kenu: [ -7.9   5.8 -10.3  -5.1  -8.5 -24.2 -20.0 -16.6 -11.1  -1.1 -22.9   2.5
 -16.7 -13.2 -20.2 -19.1 -13.8 -29.5   1.0  -8.7  -3.3 -37.9   0.5 -19.0
  -9.4   2.5 -11.0  -5.5 -23.5  -5.3 -23.1  -1.3   1.5 -18.1  -6.7   5.7
   0.0 -15.2  -9.8 -30.2  -4.4 -21.1   6.2 -25.3  -5.9   4.3 -15.4 -10.5
   0.2 -14.3 -23.0 -19.1 -27.0  -5.5 -16.4 -13.4]
besop: [ 33.1  -2.9 -18.0 -11.6 -13.0 -31.0 -31.2  12.3 -23.4   5.8 -23.5 -16.0
 -15.8   7.1 -15.2 -26.0 -18.0 -31.2  29.8 -14.3  20.4  37.0 -13.0   1.9
 -25.2  -9.9 -30.2 -30.9 -18.9  11.4   3.3 -16.6 -20.8 -32.1  30.5  31.3
 -11.0   8.3 -33.8 -24.7 -22.5 -17.9  -3.0 -15.3 -15.8 -11.4  12.4 -12.1
  27.4   0.7  -9.3 -32.3 -29.5 -30.9  17.3  -4.0]
vanuz: [-31.5  -0.7  -2.3 -54.4 -63.0 -29.8 -42.2 -37.6 -18.1 -47.1 -54.7  13.0
 -44.1 -33.0  32.9  27.8 -67.4 -58.3   3.0 -31.1 -55.4  -5.2 -53.0 -37.4
 -59.6 -10.7 -37.1 -50.1 -36.8  -0.6 -34.5   5.8 -43.3 -61.3 -24.9  -1.6
  -8.2 -36.6 -37.7 -43.6 -53.2 -67.0  16.2 -50.8 -23.1 -40.5 -28.5  -7.9
 -29.7  35.4 -48.2 -40.4 -48.6 -50.1 -43.8  29.5]
Tagu: [-17.2 -31.2 -11.8 -33.9 -14.5  -5.4  -3.2   1.9  15.7 -56.5   2.1 -10.3
 -54.4 -28.3 -21.9  -2.3 -23.4 -39.8 -37.8 -13.3 -15.7   4.7  11.7 -50.0
  -6.0   1.0  13.7 -33.3 -21.0  -8.8  16.9  -3.9 -25.3   8.5   1.9 -10.3
 -27.4 -30.5  18.7 -21.0 -13.1 -29.4  -0.5 -11.3 -21.9  14.6 -15.5 -24.1
   2.6  11.4 -35.0  -2.9 -34.2  -4.4   2.2  10.4]
muz: [-35.4  -3.0   2.4 -40.2 -42.8 -45.9 -55.5 -53.6  -9.6 -33.5 -29.7   7.4
 -50.5 -27.6  16.6  18.9 -51.6 -28.7  -1.3 -15.2 -47.9  -5.6 -40.8 -38.6
 -48.4  -8.5 -22.8 -48.9 -50.0   2.5 -48.3   4.3 -34.8 -56.2 -24.9  -6.2
  -6.6 -29.2 -19.9 -33.9 -45.9 -35.0   8.4 -54.2 -12.1 -32.7 -49.8   3.0
 -22.7  22.9 -50.2 -54.7 -54.8 -48.9 -27.3  21.1]
dur: [-13.9  10.7   5.7   4.4  14.2 -24.7 -20.8 -20.4  12.6  23.2  -5.4   2.7
 -24.1 -22.7 -31.8 -29.8   7.9   2.2  -6.3  11.7  13.5  -3.5  23.5 -29.0
  19.9  14.1  19.3   9.8 -32.7   5.2 -26.9  -5.1  21.6   6.6 -13.4  -1.4
  -3.2 -21.3  14.5 -22.5   7.7   8.7   3.1 -25.2  16.8  22.6 -26.9   0.6
  11.6 -40.0 -26.1 -17.4 -19.3   9.8   1.2 -15.9]
bab: [-26.0  14.6 -18.5 -21.2 -20.8 -53.9 -60.3 -58.2  10.8 -11.8 -21.2  23.4
 -46.0 -15.3  22.0  34.6 -33.6 -13.6  19.6  13.3 -31.8  18.6 -27.2 -30.7
 -38.4   9.3  -5.7 -43.3 -52.2  28.9 -53.5  26.5 -22.1 -52.0 -12.6  13.8
  15.7 -15.4   0.4 -33.6 -32.8 -11.3  24.8 -50.8  10.3 -18.5 -56.9  33.4
   1.1  41.6 -44.1 -61.3 -56.9 -43.3  -8.9  39.4]
rudeg: [ 77.3 -31.9 -66.6  22.2   1.5 -43.8 -25.1  22.8 -71.3  -6.2   9.5 -49.5
  26.4  69.8 -43.2 -42.0  -4.7 -20.2  41.0 -28.5  29.0  41.4 -29.9  57.0
 -51.2 -43.0 -69.4 -40.0   9.1 -22.5  24.0 -21.7 -42.3 -54.1  81.0  43.7
   1.9  68.4 -55.2   6.3  -7.9   6.1 -33.1  13.8 -55.1 -30.8  30.4 -29.2
  26.7  17.5  31.2 -37.7 -32.0 -40.0  48.7 -47.3]
sugaf: [-15.5  16.9  -8.8  -0.5  -6.0 -33.9 -21.9 -28.3 -10.2   2.1 -50.0  14.6
 -15.7 -21.0 -31.2 -21.0 -13.1 -54.4   2.6  -2.9  -4.4  -3.2   1.0 -27.4
 -10.3  10.4 -11.8   1.9 -29.4  -3.9 -39.8  13.7   8.5 -23.4 -14.5  11.4
  15.7 -24.1 -11.3 -56.5   4.7 -35.0  18.7 -34.2  -2.3  11.7 -25.3  -5.4
   2.2 -13.3 -30.5 -21.9 -37.8   1.9 -33.3 -17.2]
Vup: [  2.2 -21.0 -35.0 -21.9 -21.0 -23.4 -50.0 -13.3  -0.5  11.4   2.1 -11.8
  -6.0  -3.9  14.6  -3.2 -21.9 -56.5   1.9 -11.3   1.9 -29.4 -14.5 -17.1
   1.0 -27.4  13.7  -4.4  -5.4 -15.7  16.9  -2.9   2.6 -54.4 -10.2  -8.8
 -31.2   4.7 -33.9 -33.3 -13.1 -39.8   8.5 -25.3  -2.3 -30.5  15.7  11.7
  10.4 -34.2 -24.1 -10.3 -15.5 -37.8 -28.3  18.7]
kes: [-20.6  -7.9 -19.1 -23.4 -25.0 -16.5 -17.2 -15.9 -18.6 -16.1 -30.4  -8.7
 -24.4 -29.7 -19.6 -25.3 -26.4 -37.0 -16.5 -25.5 -16.9 -21.1 -10.1 -30.5
 -14.1  -9.8 -17.8 -11.0 -24.1 -19.8 -20.0 -17.8  -9.0 -17.6 -21.5 -13.1
 -19.1 -31.9 -20.8 -30.8 -17.1 -37.0  -6.8 -29.0 -17.3  -8.1 -14.2 -27.7
 -18.2 -28.1 -30.3 -14.2 -23.1 -11.0 -29.8 -20.2]
perm: [-17.2 -33.3   1.9 -37.8 -21.9 -30.5 -13.3   2.2  -5.4 -25.3  11.7  -2.3
 -34.2  18.7 -35.0   4.7 -56.5 -11.3 -24.1  15.7  11.4 -14.5 -23.4   8.5
  13.7 -39.8  -3.9 -29.4   1.9 -11.8  10.4 -10.3 -27.4   1.0  -3.2  -4.4
  -2.9   2.6 -54.4 -13.1 -21.0 -31.2 -21.0 -15.7  14.6 -50.0   2.1 -10.2
 -28.3 -21.9 -33.9  -6.0  -0.5  -8.8  16.9 -15.5] : sugaf
perm: [-13.1 -17.2 -21.0 -34.2  14.6  -2.3 -31.2  -0.5 -10.2  -2.9  -3.2  16.9
  13.7  -4.4   1.9 -15.5 -21.9 -30.5  11.7   1.0 -15.7 -21.0  -6.0 -25.3
   2.2  -3.9 -11.3 -56.5 -50.0 -21.9   2.1  -5.4 -39.8 -54.4  15.7   2.6
 -23.4 -29.4   8.5 -14.5 -10.3 -11.8  11.4 -27.4 -37.8 -33.9  10.4  18.7
  -8.8 -13.3   1.9 -33.3   4.7 -28.3 -24.1 -35.0] : sugaf
after: [-18.6] : [-16.1]
[-20.6  -7.9 -19.1 -23.4 -25.0 -16.5 -17.2 -15.9 -18.6 -16.1 -30.4  -8.7
 -24.4 -29.7 -19.6 -25.3 -26.4 -37.0 -16.5 -25.5 -16.9 -21.1 -10.1 -30.5
 -14.1  -9.8 -17.8 -11.0 -24.1 -19.8 -20.0 -17.8  -9.0 -17.6 -21.5 -13.1
 -19.1 -31.9 -20.8 -30.8 -17.1 -37.0  -6.8 -29.0 -17.3  -8.1 -14.2 -27.7
 -18.2 -28.1 -30.3 -14.2 -23.1 -11.0 -29.8 -20.2] : kes
perm: [-33.3 -17.2 -15.5  16.9  -8.8  -0.5  -6.0 -33.9 -21.9 -28.3 -10.2   2.1
 -50.0  14.6 -15.7 -21.0 -31.2 -21.0 -13.1 -54.4   2.6  -2.9  -4.4  -3.2
   1.0 -27.4 -10.3  10.4 -11.8   1.9 -29.4  -3.9 -39.8  13.7   8.5 -23.4
 -14.5  11.4  15.7 -24.1 -11.3 -56.5   4.7 -35.0  18.7 -34.2  -2.3  11.7
 -25.3  -5.4   2.2 -13.3 -30.5 -21.9 -37.8   1.9] : sugaf
after: [-40.4] : [-48.6]

bese: [ 66.5 -52.8  79.4   6.2  21.9  50.0 -30.8  42.4]
Sogu: [ -0.4  31.8 -34.5 -34.4  60.2  50.9 -82.8  57.2]
peto: [-60.7   2.9   0.3   4.1  -8.8  19.4  66.7 -64.3]
Vob: [-53.0  35.6  29.0  25.5  35.0  85.0  -8.1  80.6]
Deni: [ 35.6 -53.0  29.1  35.0  80.6  -8.1  85.0  25.5]
Bafav: [-71.8 -81.2 -17.8  -9.2  21.3 -14.7  51.1 -33.8]
vol: [-71.8 -17.8 -81.2   5.8 -57.1  75.8  46.6  -3.4]
labe: [ 52.2 -13.6 -73.7  24.4  84.9  33.3  10.3  39.3]
Lof: [-19.8  59.4 -57.6  11.0  -9.0 -41.7 -16.1  72.5]
Furak: [-19.8 -31.0 -57.6  11.0  -9.0 -41.7 -16.1  72.5]
at: [ 52.2 -13.6] : labe, 1
[  0.3   4.1  -8.8  19.4  66.7 -64.3] : peto
at: [ 51.1 -33.8] : Bafav, 7
[-71.8 -17.8 -81.2] : vol
perm: [ 80.6  -8.1  85.0  35.0  25.5  29.0  35.6 -53.0] : Vob
[ -0.4  31.8 -34.5 -34.4  60.2  50.9 -82.8] : Sogu

kiv: [-18.5  22.4   0.4  10.2   9.2   5.9  19.8  -1.2  16.1   5.0  20.2  18.2
   5.3   7.2  -0.7 -12.9 -13.9  -1.6  29.9   3.3]
Guk: [ -1.1 -22.5 -29.6  -0.1   9.9   5.8   8.6 -16.9  13.8  -1.9   4.5   6.5
  13.7 -23.4  13.9 -29.6  -5.3 -27.3   6.8  32.6]
zop: [-25.2   0.7 -27.1  -3.1 -22.5 -12.1   8.8  -5.9 -11.6  15.8   6.7  -3.6
  15.3  11.3   2.8 -18.3   6.3  -0.1 -14.7 -18.6]
Korod: [-25.2   0.7 -27.1  -3.1 -22.5 -12.1   8.8  -5.9 -11.6  15.8   6.7  -3.6
  15.3  11.3   2.8 -18.3 -19.7  -2.9   1.0 -66.3]
mered: [  7.1  18.6  -4.4  12.1  26.4 -19.4   5.0 -18.4  27.3  -9.9  21.1   5.0
 -10.1 -29.8  12.0  -1.9  39.7  16.0 -14.4  20.6]
mogap: [ 19.9  -9.0  13.4  -0.8 -35.6 -18.5 -17.3  -4.8 -15.4  -2.0  15.3   6.7
  11.3 -18.3   2.8  -3.6  17.7 -18.6  -0.1 -14.7]
at: [-18.6  -0.1 -14.7] : mogap, 18
at: [ 27.3  -9.9  21.1   5.0 -10.1 -29.8  12.0  -1.9  39.7] : mered, 9
[-25.2   0.7 -27.1  -3.1 -22.5 -12.1   8.8  -5.9 -11.6  15.8   6.7  -3.6
  15.3  11.3   2.8 -18.3   6.3  -0.1 -14.7 -18.6] : zop
[  7.2  -0.7 -12.9 -13.9] : kiv

